Some points, one per row:
[-1.21 -1.29 -0.34  1.59  0.27 -0.42  0.44  1.06]
[-0.59  0.14  1.58 -0.52  0.8   0.22  0.84  0.42]
[ 1.17  0.96 -0.1  -1.67 -0.15  0.07  1.15 -0.37]
[-0.15 -1.14 -0.57  0.16 -2.17  0.4   0.9  -0.22]
[ 0.63  0.04 -0.08 -0.57 -1.24 -0.21  0.17 -0.46]
[ 1.66  0.65 -1.21 -1.63  1.84 -1.    0.27  2.22]
[-0.43 -0.86  1.54  0.79 -0.81  0.97 -2.05 -0.33]
[-0.88 -0.28 -0.23  0.36  1.41 -0.63  1.36 -0.2 ]
[-1.15 -0.47  0.17 -0.33 -0.3   1.34 -0.57  0.18]
[-1.25 -0.88 -0.24 -2.72  1.43  1.6   0.6   2.81]
[-0.9   0.32  0.76 -0.21 -0.07  0.62 -1.29 -0.69]
[-0.04 -1.24  0.09  1.16 -0.56 -0.78  1.49 -1.56]
[-0.43  0.19  1.01 -0.69  0.37  1.62 -0.5   0.32]
[-0.66 -0.06  0.48  0.59  0.39  0.39 -1.11 -0.95]
[-0.18  0.15  1.13 -0.39  0.23  0.26 -0.13  1.15]
[ 0.23 -0.47  0.23 -1.28 -0.93 -0.26  0.44  1.  ]
[ 0.   -0.32 -0.78  1.43 -2.04 -0.63  1.06 -1.11]
[ 0.19  0.71 -0.82 -2.53  1.99 -2.17  0.72  1.73]
[ 0.84  0.22  0.17 -1.13  1.13 -0.31  0.2   0.93]
[-0.05  0.61 -1.15  0.6   2.7  -2.96  0.66 -0.47]
[ 0.67  0.15  1.04 -1.85 -0.01  0.66  1.59 -0.63]
[ 0.58  0.87  0.13 -0.86  0.63 -0.19  0.39  1.75]
[ 0.19  0.73 -1.04  1.86  0.65 -0.39 -1.53 -1.06]
[ 0.53  0.98 -0.31 -1.76  0.84  1.04  0.36 -0.75]
[-1.56  0.57  0.57 -0.81  0.47  1.76 -0.54 -0.08]
Then 17 other points, each followed by its number:
[ 0.36  0.4   0.78 -1.5  -0.57  0.42 -0.52  0.28] 0
[-1.77 -0.5   0.46  2.29  1.45 -0.25 -1.63 -0.25] 1
[-1.37 -1.04 -0.64  1.14 -1.62  1.16  0.24 -0.36] 2
[ 0.17 -0.07  0.04  0.1   0.   -0.52  1.97  0.65] 3
[ 0.92 -0.12  2.16 -2.66  0.55  1.41  2.26  0.16] 4
[ 0.24  0.27 -0.71 -2.16  1.08  0.16  0.18  2.1 ] 5
[ 0.36 -0.56 -0.28  0.29  0.07 -1.06  1.32  0.74] 6
[ 1.64  1.17  2.31  0.3  -0.27  1.1   0.36  0.02] 7
[ 2.51  0.41  0.11 -0.63 -1.39 -1.61  1.25  0.79] 8
[-0.92 -0.16 -0.86  0.01  0.52 -0.67 -0.04 -0.85] 9
[-0.42  0.63 -0.47 -0.07  1.95 -2.15 -0.43 -0.93] 10
[ 0.22 -0.88  0.7   2.11 -1.85  0.55  1.28 -0.58] 11
[ 1.52 -0.11 -0.33 -2.03 -1.3  -0.6   0.35  0.53] 12
[ 0.18 -0.46  2.72  1.65 -2.33  1.72 -4.76 -0.39] 13
[-0.17  0.04  0.34 -0.11 -0.98  0.26  0.31  0.15] 14
[ 1.   -0.27 -0.16 -0.16 -0.35  1.48 -0.04  0.26] 15
[-0.07  0.54  1.28  1.01  0.86 -1.22 -1.23 -0.66] 16
Which of these numbered points is nearest to each point below by angle, seen from the average point of the first points? Its number follows each.
[ 0.44  0.42 -1.22 -0.21 -0.45 -0.14 -0.08  0.28] > 12
[-0.2  -0.94  0.99  0.43 -1.29  1.21 -2.56 -1.06] > 13
[ 1.49  1.05  0.51  0.85 -0.98 -0.74  1.26 -1.2 ] > 8
[-0.08  0.46  0.45  0.42 -1.01  1.14 -0.95 -0.66] > 13
[-0.36 -1.   -1.22  1.35 -1.69  0.13  0.56  0.07] > 2
[ 0.39  0.6  -0.75  0.31 -0.62 -0.07  0.72 -2.96] > 9
[-0.05  0.89 -0.23 -0.43  0.86  0.43  0.45  0.51] > 5
[ 1.38 -0.97  0.59 -1.61 -1.84  0.93 -0.08  0.8 ] > 12
[-0.95  1.54  0.95 -0.89 -0.01  1.08 -0.17  1.15] > 0
